Named turns come first, each shown by rows before and after it. Which turns, in which order, take the first row of each pair that follows to the second? Write the first one first, as in the answered first pair.
turn J622:
[  9 -15  -7   9   0  -2   0   8   9  -8 -11   5  -3  20  -1  -6] -> [  9  -9 -16   6  -6  13   7   6  13  -9  -1  -8  12   3   4  -1]
[ -4   3  15   3  10 -12  -9  -3  -6   4  -3  14 -21  14 -13   2] -> [-12  16  -7   1  -6   4  -2   0   3  17   3  -9  20  -6  13 -13]
[ 15 -15   2  -5   6   3  12  -4  -1 -20   4  -6   2  -4  -7  14] -> [  8 -15   2   2   4 -14   4   4  -4  -6 -14   0   5  18   8 -13]
[  9   4  -7   0   7  12   1   5   5  -5  13  -3  12 -15   2   8] -> [  9  -4   6   5  15  -7  -8   9  -1  -3  -2  14 -10   8  -5   1]
turn J36:
[  6 -11  -6  -3  -2   1   2   3   2  -7  -3  -2   5   2   6   2] -> [ 2 -3 -6 -4 -3  6  5  0  3 -3  5 -4  7 -6  5  5]
[  4 -14  -2  -4   3  -4  -4   7  -2  -7 -13   3  -1  11   3   0] -> [-6  4 -9 -5 -4  7  1  4  2  3 -2 -6 16 -5 11 -3]
[  8  14   0  -4  -2  14 -10  -5   6  -1   6   3  -6 -12 -10   2] -> [ 18  -1   2  -4   0   3 -15   1   4  -7  -9   9 -11   4 -10  -3]
turn J141:
[ 6 -5  2 -6  1 -6 -1  7 -8  0 -9  0 -9  4 -2 -4] -> [  3   0   5  -6   2  -4   0   5 -10   1  -4   2 -14   1  -6   0]
[  8  -2  -9 -13  -3  12  20  -8   5 -14  -6   6  10   3  -8  21] -> [ 10  -8 -11 -12  -3   8  17  -5   4 -14 -13   7  12   9  -4  15]
[ -1  -2  10  -4  16   5   1  -1  -3 -13  -5   2   8   5  -3  18] -> [ -1  -2   8  -4  15   6   1  -1  -3 -13  -5   1   9   4  -2  18]
Then:
(two turns a pair)
[  1  -6 -11   0 -13  -2  -1   0   0   8  -9  -6  21   1  16 -13] -> [ -8  -1   5   6  -2 -16  -7  -2  -7  14 -11  12  -5  15   5 -14] -> J141 J141
[-9 15 10  5  0  1  0 -1 -5  8 11  1 -9 -2 -5 -4] -> [ -5  10  13   4   2  -1   0   0  -7   4  10   4 -14   1 -10  -1] -> J36 J141
[ -6  -1  -4   4   0  -2  -2   3  -1   0 -12   8   6   6   9  -8] -> [-14  11   0   6   1   2   0   0   0   5  -3   7   2   0   6  -5] -> J141 J36
[  5   3  -8   8 -10  -4 -15 -20  -7  14 -20   2 -14  12  10 -14] -> [ 19  -6  -6   1  -7   9  -8 -26  -5  -6  -8  -2 -21  -4  -8  15] -> J622 J36
[ 16 -17   1 -10   0  -9  -2   2  -6 -18 -10   0  -4   2  -1  12] -> [  5 -11   2  -4  -1 -20  -8   6  -8  -4 -18   5  -2  14   9  -7] -> J622 J141
[ 3  4 -9 -8 -5  7  2  3  1 -7 -1 -1 -5 -4 -8  7] -> [ 4 -2 -8 -6 -4  1 -1  6 -1 -8 -9  2 -8  4 -7  3] -> J36 J141
[ 2 -1 -5  4 -9 -6 -3  4  4  4 -4  4 16 -5  6 -7] -> [ 11  -6   0   1  -5  -1   0   1   4  -9   2   4   6 -11  -8  10] -> J622 J141
[  6 -11   5   1   5  -9  -7  -6  -5 -16  -4  12 -25  16 -13   6] -> [ 11  -7 -10  -7  -5  14   5  -9   3 -22  11 -10   2 -12  -6  19] -> J36 J622
[ -2   1  -1   0  -5  -4  -2   4  -1   6 -10  -1   4   6  12  -8] -> [-4  8 -2 -2 -6  6  3 -2  2  6  1 -7  7 -8  8  1] -> J36 J141
[-10  22   0  -2  -9   7   6  -5   5   2  15  -7  13 -23   2   4] -> [ -8   7  -1   3  -9 -15  -6   6   2   8 -12   2  15   8  16 -23] -> J36 J622
[ -1  -1  -1   5  -1  -2   1   3  -4  11  -7   1   9   5   4 -18] -> [ -5   7   9   5   5   1   3  -4  -5  10   5   6  -7  -2 -10  -4] -> J36 J622
[ -3  11   4  -1   1  11   4  -5  -3   4   8   6 -10  -6  -7  11] -> [ 5  0 -9 -5 -7 15  6  1  1  0  0 -6 11 -7  6  4] -> J141 J141
[  3  -8  -5   2  -5  -4   1  -2   4   2 -12   2   4   2   6  -8] -> [  8 -11  -6  -1  -4   2   3  -3   4  -6  -8  -1   2  -4   1   2] -> J622 J141
[-12   4  -5   7   2 -13  -4   2  -8   5 -13  -7  14  11  14  -5] -> [-21  20   2   8   5  -8  -1  -5  -8  10   2  -5   3   0   5   4] -> J141 J36
[  6 -12 -10  -3  -5  -4   0   6   1  -5  -4  -4  12  -2   4  -3] -> [  9 -15  -2  -3   1  -7  -1   5  -1 -11  -3   2  -3   2  -6   6] -> J622 J141
[ 1  1 -8 -3 -6  2  5  0  2 -6  7 -6  5 -8  1  1] -> [  1  -1   2  -1   1  -4   1   0  -2  -7   5   4 -11   0  -8   4] -> J622 J141
[  3  -3  -3   0   4   3   4   0   2   5   2  -6   5   3  13 -11] -> [ 4 -1 -3 -3  4  9  7 -4  2  2  9 -7  3 -6  8 -2] -> J36 J141
[  8 -12   6  -8  17   6   4  -5  -4 -13  -1   9  -3  -5 -23  14] -> [-16  16  -2  -3   7  11   6  -7   0  16   6   1  18 -15  -3  -7] -> J622 J36
[-12  10   6  -1  -2   1  -2  -6   2   2   8  -1 -11 -17  -8  17] -> [ -4  -4  11   1   3 -10  -8  -1  -2  -3  -5   7 -21   0 -12  15] -> J36 J141
[ -4   8   3  -2   1   5   4  -7  -2   4   8   4 -11  -9  -8  13] -> [-3  1 -9  0 -8  0  0  3  0 10 -7 -2 12  1 13 -9] -> J36 J36
[  2   7   7  -2   0   6   3   7  20   2  15  -4   5 -18  -9   2] -> [ 11 -10  14  -1   6  -8  -3  11  16  -5   0   7 -10   2 -14   0] -> J141 J622
[  2  -9   1   2  -3   0   1   2   2   3 -13   0  -2   6   0  -9] -> [  5 -11  -3   0  -5   5   4   1   4   0 -11  -5   4   0   0  -5] -> J622 J141
[-9 23 16  6 -6 -1  1 -6 -4 18  9  9 -6  3 -3 -1] -> [-7 23 17  5 -6  1  2 -8 -4 15 11  9 -7  0 -6  3] -> J622 J622
[-4  2 -1  0  5 -2  3 -6 -5 -6  0  0 -8 -1 -6  6] -> [-1  0 -6 -2  2  2  4 -5 -3 -8  1 -6  2 -7 -2  6] -> J141 J141
[ -6   7  -4   3 -19  -1   1  -2  -4   7  -4   2   8  -3   7 -13] -> [  2  -5   6   3 -10  -9  -3  -3  -9  -4  -8  12 -14   8  -7  -4] -> J36 J36
[-7  5 -6 -7  0 -7 -7 10  3 11  0  2 -3 11 16 -5] -> [ -6  12  -5 -11   1   6  -1   3   6   5  15  -4  -4  -7   7  11] -> J141 J622
[ -1 -12  -8   4   8 -25 -16  17  -8   3 -12   5 -10  15   1  -5] -> [-15  10 -17   4  -1 -13 -11  14  -3  19  -1  -6  12  -2  15 -14] -> J36 J141
[ 3 -1 -5  0 -5 -1  0  2 -1 -4 -5 -2  5  4  1 -5] -> [-1  3  0  1 -1 -4 -1  0 -3 -1 -4  5 -5  7 -5 -4] -> J141 J141
[ -7   0   6   2   4  -6   0   5   3   8  -9   6  -6  13   7 -13] -> [ 2 -1 -7 -4 -3 10  7  5  9 -2 -3 -9 13 -6 12 -3] -> J622 J141
[-1  4 -9 -1 -6  7  2  1  6  0  3 -8 13 -8  8 -3] -> [  5  -9  -5   0  -2  -5  -5   6   3  -5 -11   0   6   8   7  -9] -> J622 J36
[  3  -8  -3  -9  21  -9  -3   2   3 -15 -11  18 -18   9 -11  21] -> [  3 -14 -18  -8  11 -12  -6  11   6  -8 -26  10   9  15  13  -2] -> J141 J36
[ -7   9   9  -5  13  11   0 -14   4   7  15  10 -16  -5  -8  26] -> [  6  -6 -13 -10   1  21   4  -6  11  -1   5  -9  18 -12  12  19] -> J141 J141
[ -8  17  23  -3  -6   6   0  -5   8  12   4  -6 -12  -4 -10  -6] -> [-8 18 20 -3 -9  8  1 -5  9 13  4 -8 -8 -6 -8 -7] -> J622 J622
[ -4   1   6  -2   9  -7  -3  -1   3  -2   5  11 -15  -3   8  14] -> [ -4   5   1  -4   6   1   0  -2   6  -2  10   3  -6 -12  10  16] -> J622 J622
[11 -5  5 -5 -1 -6  0  3  3 -5  2 -2  2  7  0  6] -> [ 7  4  4 -5 -2  1  3  0  5 -2 10 -6  6 -2  0  9] -> J36 J36
[ 2  4 -8 -6 -2  0  7  1  3 11 11  2 13 -7  9 -4] -> [ 8 -1 -1 -8  4  0  8 -3  1  1 15  8 -3 -8 -6 11] -> J622 J141
[  6   2   2  -3   4   8  11  -4   9 -12  10  -1  -3  -9  -7  16] -> [  0   7  -7  -2  -4  10  11   0  12  -2   7  -7  15 -10   9   1] -> J622 J622
[ 2 -4 -9 -3 -5  0  0  0  6  0 -3 -7 17 -2 14 -5] -> [  9  -7  -5  -7  -2   6   3  -4   5 -11   4  -5   6 -10   1  12] -> J141 J622
[ -4  -1   8   2  11  -9  -6  -1   1  -1  -6  16 -21  18  -5  -1] -> [-18  16  -3   4   0   0  -2  -1   5  16   0   6   3   7  14 -16] -> J141 J622
[  3 -32   5  -4  11  -1   4   9   0 -11   2   6 -14   1 -12  24] -> [  3 -28   3  -6   9   6   8   5   2 -11   8   0 -10  -7 -12  29] -> J141 J141
[ 10 -22  -2  -4  -8  -4  -1  12   5 -15 -12  -2  -7  16   2   8] -> [  8 -14   5  -5  -4   2   2   6   5 -17   1  -1 -18   6 -10  22] -> J36 J622
[  3   2 -18  -4  -9  13   5  11  10  -3   2 -13  31 -15  17  -7] -> [ -7  20  -5  -4  -3  20   9   0   8   1  22  -8  12 -28  -1  10] -> J141 J36
[ -2  -2  -1   3   1  -8  -6   6  -9   0  -9  -9  -2  15   0 -13] -> [  3  -6   5   2   5  -5  -5   3 -10  -8  -4  -6 -12  11 -12   1] -> J622 J622
[  0 -10   4   4  14  -2   2   5 -13   0   1   2  -8  11 -15  14] -> [  2  -5  -4   1   9   9   7   4  -9  -2  10  -7   4  -4 -13  20] -> J622 J622
[-6  9 -2 -5  4  4  0 14 -2 -8 -5 -4  1 -5 20 -9] -> [ -4  10  -1  -6   5  10   3  10   0 -14   3  -6  -2 -12  12   1] -> J36 J141
[ -1 -13   9  -5  -1  -7  -6   0   5   9 -15  -7 -16  15  -6   0] -> [-12   9   7  -6  -4   7   1  -8   8  16   5 -15 -10  -6  -7   8] -> J36 J36
[  7 -16  -7  -3   2  -6  13   6  -5 -14 -13 -11  10   0  10   7] -> [  5  -7   1  -3   6   1  17   0  -6 -16   0  -9  -1 -10  -3  22] -> J36 J36
[  0  -2   5   2   6 -16  -7  -3   1   2  -2   7  -7   4   1  -4] -> [ 3 -2  5 -2  7 -9 -4 -7  3 -4  6  5 -9 -5 -6  8] -> J622 J622
[-2  3  4  8 -2 -1  2 -6  1  8  0  4  2  6  3 -9] -> [ -1   6   4   6  -1   6   5 -10   3   4   8   1   1  -3  -2   0] -> J141 J622
[  3  -5  -5   2  -1  15   7  -1   2  -1   6 -10  11 -11   5   2] -> [  6 -16  -2   5   2   1   0   5  -2   0 -10  -2   5   8   8 -10] -> J141 J141
[  4  -5   8   0  11  -3  -2   1  -8  -2   0  12 -16   8  -8   3] -> [ -7   6  -1   2   3  -3  -3   5  -5  14  -3   6   3   7  11 -17] -> J141 J622
[  9 -14   7   4   5   1  -2   9  -9   0 -13  16 -10  11   3  -3] -> [ -3  10   8   3   2  18   7  -2  -5   8  12   9  -6 -16  -1   8] -> J36 J36
[  2   8 -13   0 -12   3  -3   3  16  -3  -4 -15  24  -9  11  -4] -> [ -7  23  -3   1  -7   8   0  -6  15   0  12 -11   9 -19  -4  10] -> J141 J36
[ 7 -2  7  3  3 -3 -1 -6  4 -1  1  7 -3 -4 -8  6] -> [ 3 -1  5  6  0 -8 -4 -2  4  5 -6  7  3  3  1 -7] -> J141 J622
[ 5  0 -8 -5 -5  7  4 -2  3 -1  4 -6  6 -9  4  3] -> [  5  -2   4  -2   3  -2   0  -3  -1  -3   3   5 -14   0  -7   7] -> J622 J141
[  1   2  -5   3  -3   3   6  -3   0  -6   3  -2   5 -13   4   8] -> [ -2   2   3   6   3  -6   2  -4  -4  -5   0   8 -11  -4  -3   7] -> J622 J141
[ 17  -9   9  -2   2 -17  -2  -6  -4   4  -6   9 -18  27  -6   1] -> [ 11  -2  -9  -1 -11  -8   2  -1   3  15  -8  -8  16  18  20 -17] -> J622 J141
[ -5   4  -4  -4  -5 -12  11   6   1  12  -1  -3  14  -2   1  -8] -> [  7 -12   0  -7  -1 -16   9   7  -1  -2  -7   3   4   5  -9   2] -> J622 J36
[ 3 -2 -7  8 -3 -2 -1  9 -3 10  2  4  1  0  8  0] -> [ 9 -9 -5  6 -2 -2  0  8 -4  2  2  5 -3  0  2  7] -> J622 J36
[  6 -13   0   2  -4   8  12  -2   3  -1   4  -4  -8  -9  -3   1] -> [  9 -18   1   3  -3   2   8   2   2  -1  -4   0 -10   0  -1  -4] -> J36 J141
[ -3   9   7   5   1 -12  -2   0  -3   8   2   3  -4   7  -3 -14] -> [  2   8  11   4   4  -9   0  -4  -4   2   6   4 -12   3 -12  -3] -> J622 J622
[ 8 -6 -7 -2  5  5 12 -4  9 -3 -1 -4  9 -6  3  7] -> [  7 -11  -1   1   8  -7   5   0   5   1 -12   6  -2  10   4  -2] -> J36 J622
[ 10  -3   7   0   6   0   2  -3  -1 -10   2   4 -13   3  -7   7] -> [ 13 -11  -2  -1   1  -3   0   3   1  -9  -8   0   1  10   6  -5] -> J141 J36
[-12  12   8   2   8  -7  -3  -2  -1  11   7   7  -8   5  -4  -5] -> [ -4   3  11   0  11  -6  -2  -3  -1   1   6   9 -14   6 -12   4] -> J622 J36
[ -6  23  14   9   4  -5   4  -3   9  12  -3   9   8 -11   3 -11] -> [  2   8  17  10   7 -16  -1   3   7   6 -16  15   1   4   2 -15] -> J36 J36
[  9 -10   0  -2   1  11   5 -10   3 -11   4  -5   2  -1  -8  15] -> [ 10 -18   0   1   3   0  -1  -4   0  -9 -10   0   0  14  -3   3] -> J36 J141
[-15  18   1   2 -10   6   2  -3   7  10   9  -2   6 -13   3  -5] -> [ -2  -6   7   3  -3 -14  -7   5   2   1 -13  12  -9  15  -1 -12] -> J622 J36
[-1  3 -5 -2 -1  2  3  2  2 -3  6 -2  9 -6  2 -1] -> [-3  0 -1  1  2 -8 -2  5 -1 -1 -2  6  2  7  2 -9] -> J36 J622
[ -3  -4  -1  -2   0  -9  -6   7   1   6 -13   3   7  14  11 -13] -> [-16  14   1   0   2  -4  -3   1   1  15   0   3   4   3   7 -10] -> J141 J36
[-4 -2  1 -1  0 -2 -2  1  1 -1 -3 -2 -2  6  0 -9] -> [-6  3 -1 -2 -2  4  2 -2  2  0  4 -6  2 -3 -1 -6] -> J141 J622
[ -5   4   5   3   5 -13  -5   3   1   4  -4   8  -8  10  -4  -8] -> [-11  14   1   2   1  -6  -3   2   3  11   2   3   1   2   2 -11] -> J36 J141
[-16  22   1   3   0   6   3  -8   0  11  13  -1   2 -13  -6   8] -> [ -5  -4  -6   5  -3 -12  -7   6  -3   9 -18   2  12  15  10 -15] -> J36 J36
[-12  14 -16  -1  -4  25  10   6   8  13  17  -8  29 -13  26 -14] -> [  6  -1  -3  -7   7  33  16  -3   6 -14  29  -3   1 -23  -6  25] -> J36 J141
[ -2   7   5   1   8   4   3  -5  -1  -4   6   6 -11  -5 -13   7] -> [ 10 -11  -1  -1   8  -2   0   2  -2 -12  -9   5  -6   6  -7   3] -> J141 J36
[ -7   4   8  -4   6  -4  -3  -3   1   3   3   6 -12  -9   2   8] -> [  2  -9   5  -5   6  -8  -5   1   0  -4  -6   6 -11  -1   2   7] -> J141 J36
[ -3 -15 -11  -1  -1  -6  -1  -5  -1  -5 -15   8   8  17   6  -9] -> [-12  -1 -16  -1  -5   5   4  -9   2   2  -2  -1  20   2  12 -10] -> J36 J141
[  9  -3   6  -4   5   5   5  -6  -3 -15  10   5  -9  -7 -19  16] -> [ 19 -21  -4  -4   0  -1   1   4  -2 -19  -8   1   8   5  -4   3] -> J141 J36
[  8  -6  -7 -10   1  12  -2  -4  -8 -17  15   4  -6 -10 -14  10] -> [  6 -15  -8  -4   1  -7 -11   6 -12 -10  -7  11  -3  15  -1 -15] -> J141 J622
[ -9   0 -13  -2  -8  -1   3   7   3   5  -4  -8  19  -1  18 -23] -> [  4 -15   8  -2   8 -11  -1   3  -5 -15  -4  11 -23  11 -14   2] -> J36 J36
[ 10   5   7   5   4  -4  -6   6  -6   7 -11  12  -3  -5   4   4] -> [ 10   6   0   4  -1   1  -4   7  -3   8 -10   6   8 -10  10   2] -> J622 J141
[ -6  -2 -15   5 -12  -7  -3  12  -8  10  -7  -1   7   6   6 -13] -> [-13   9   0   6  -3  -6  -2   3 -10  10   7   8 -18   0 -13   2] -> J36 J622
[-3  6  2  0  0  4  3  1  3  0  4 -4  2 -6  2 -3] -> [-3  2  3  1  0 -1  0  4  1  1 -2 -2  1  2  5 -8] -> J36 J622
[  9 -16   4  -4   6   1   3  -3  -1 -14   0   1 -16   1 -11  11] -> [-12  13  -3  -1  -4  10   7  -7   3   9  13  -7   4 -14   5  -3] -> J622 J36
[  0  10 -16  -6 -11  12   4  -1   1  -3  17 -11  19 -18   2   8] -> [ -2  -4  -8   2  -6 -16 -10  10  -7   5 -12   8   6  21   9 -19] -> J36 J622
[  1  -1  -6   0   1  11   5   5   7   6  15 -11  17  -8  10   0] -> [ 10 -11   1  -3   8  10   6   3   5  -6  15  -6   3  -6  -4  14] -> J36 J141
[-5  6 -7  3 -7  3  3 -7  1  4  6 -8 16 -7  5 -9] -> [  3   1  -2  -1  -1   7   5 -10   1  -8  12  -6   4 -12  -9   8] -> J36 J141
[  3  -7  -1  -3   0   2   2   0  -2 -11   8   0  -1  -9   1  11] -> [  5 -14  -1  -1   1  -7  -3   4  -4 -10  -2   4  -3   2   4   3] -> J36 J141
[-10   3  -4  -2 -14   3 -13  10  -1  17 -10   1  17 -14   0 -15] -> [  0   0   3  -7  -8  14  -6   1  -1   1   4   2   1 -28 -21  12] -> J141 J622
[-2  4 13  1  7 -1 -5  1 -3  5  0  9  8 -3  1 -4] -> [ 0  2  9 -1  4  5 -2  0  0  2  2  4 14 -9  2 -1] -> J622 J141
[ 22 -16  -7  -6  -3  12   6   2   5 -18   2 -15  15 -10  -3  16] -> [ 14  -8 -12  -5  -8  14   6   3   6  -8   2 -19  26 -12   7   5] -> J141 J36
